One turning vector, and how many steps it has turned:
The counts run from 0 to 715.
[143 119  81  87 151 140 178 106 105 102 114 112 145 147 141 115 109 136
 108 105 170 141 122 133  83 143 114 142 189 119 167 151 146] => 510
[134 155 102 121 119 120 156 152 103 146 106 175 128 138 122  89 174 102
  87 116 189 103 116 112 104 145 113 147 126  90 145 141 153] => 476
[135 143 102 141 107 185 146 107 178  68 122 110 123 178  84 130 131 133
 138 109 145 111 108 155 122 117  98 122  94  98  93 128 113] => 42
[130 112 137 157 137 120 119 134 109 126 110 108 105 207  98  91 152 149
 158 110 174  87 149 142 134 114 132 141 129  67 126  85 124] => 180
[142 109  80 106 127 149 158  99 135  86 104 108 168 110 152 135 112 132
 104 109 143 169 152 117  72 163  87 119 138 132 140 172 145] => 663
[114 129 121 150 132 133 122  69 117 125  81 123  79 167 122 136 159 136
 157 131 148 127 159 114 123 106 102 138  63 151  94  93 137] => 16
[124 172  99 135 156 110 153 101  93 128  81 164 117 131 153  90 153 137
  74 127 171 147 144  98  99 157 124 144 108 116 126 152 145] => 388
[138 104 134 108 145 139  93  70 101 128  79 103 115 138 135 163 118 135
 162 125 148 103 194 121 117 137 108 131  81 144 133  89 137] => 608
[127  91 103 108 112  98 139 116  89 158  82 160 119 130 129 123 176 103
 140 142 179 112 148  96 102 126  86 150 123 142 167 101 161] => 166
[122 109 105 104 151  89 121 111  87 179  89 129 107 158 157 128 129 137
 149 113 159  68 153 124 104 146 143 122 132 124 158  80 145] => 532
[120 147 127 163 129 159 140  98 138 124 118 105 103 220 111  98 142 165
 133  82 157 116 119 130 112  97 111 115 106  95  83 105 111] => 35
[121 143  98 137 143  85 157 137  80 144  86 166 109 150 130  97 182 115
  96 146 184 127 123 113 108 130 118 124 133  96 154 138 152] => 472
[146 159 106 162 118 149 149 139 150 109 118 156 149 152 120  85 158 121
  71 107 158 140 125 112  84 154  96 111 105  87 123 168 128] => 713
[159 115  92 138 117 152 138 125 160  39 109  95 160 125 112 126 111 128
 136 131 138 170 147 151  97 168 106 125 129  94 133 166 121] => 278
[145 140  74 147 105 135 170 143 170  61 106 123 129 158 104 132 169 111
 133 148 139 158 100 147 112 132  90 107 113 107 123 164 128] => 45
[153 110 109  87 135 159 116  85 126  91  95  76 128 151 113 156  89 155
 169 106 142  92 167 154 117 162 129 148 101 119 125  95 129] => 218
[145 125  82 110 157  97 140 118 108 137  92 110 156 132 169 122 104 142
 125 122 151 139 154 120  70 180 126 124 171 111 171 143 143] => 594
[146 103  94  85 149 126 128 100  92  85  78 135 158  86 138 158 117 107
 122 145 158 151 168 121  99 169 105 138 118 128 167 153 150] => 224
[115  91 123 139 118 154 138  98 113 119 111 114 103 189  93 122 154 138
 146  91 180 113 126 120 121  74  87 143 130 132 117  99 147] => 486
[144 136 100 135 151 124 111 116 137  70  72  95 140 145 129 170  93 122
 143 152 115 131 165 155 120 168 136  76 101 102 137 150  98] => 290
[121 110 106 127 121 145 154 128 110 159 123 131 129 192 130 115 147 118
 104  94 166  84 103 123  97  86  97  79 163 112 160 133 142] => 116
[115 115  75 103 122 132 149  72 128 143  86 123 124 135 169 162 127 120
 121 125 125 119 139  97  71 128  92 102  99 183 135 124 143] => 372
[126 105 107  80 133 135 109  84  97 139  93 118 119 158 131 183 111 122
 154 122 139  61 145 142 111 125 122 107 114 143 156  88 140] => 524
[121  93 117 182 134 121 124 135 116 157 103 105 147 183 146 100 144 141
 129  98 158 145 155 110  87 118  99  88 163 100 159 121 125] => 265
[117 127  77 103 133 121 143  99 129 150 100 103 112 191 145 156 100 135
 148 117 119  69 108 150 104 121 147  67 123 142 139 105 124] => 440
[147 128 104 120 120 156 108 114 157  61  95 110 160 129 115 172  98 110
 132 138 115 112 152 146 120 166 115  83  88 107 136 159 109] => 286
[124 111  81 126 116 155 171 106 129 100 108 141 143 145 130 140 146 103
  93 120 150 149  98 120  81 105  76  83 143 145 147 180 142] => 48
[105 124 103 160 133 136 156 118 102 117  96 175 123 161 126 114 184  99
  82 121 166 158 122 104  99  96  81  91 120 121 140 163 143] => 407
[125 157 109 167 133 116 134 127 116  87  69 171 109 139 106 123 186 106
 107 168 154 158 144 118 128 129 109 107  76 102 121 160 127] => 22
[126 117  87 164 124 146 152 120 134  97  97 137 148 153 135 131 149 110
  92 130 142 176 134 103  82 111  76  78 136 120 143 180 127] => 346
[144 144  98  98 140 127 133  87 120 114  91 141 150 101 164 118 120 138
  92 112 154 145 166 103  75 187 108 159 105 137 136 148 148] => 304
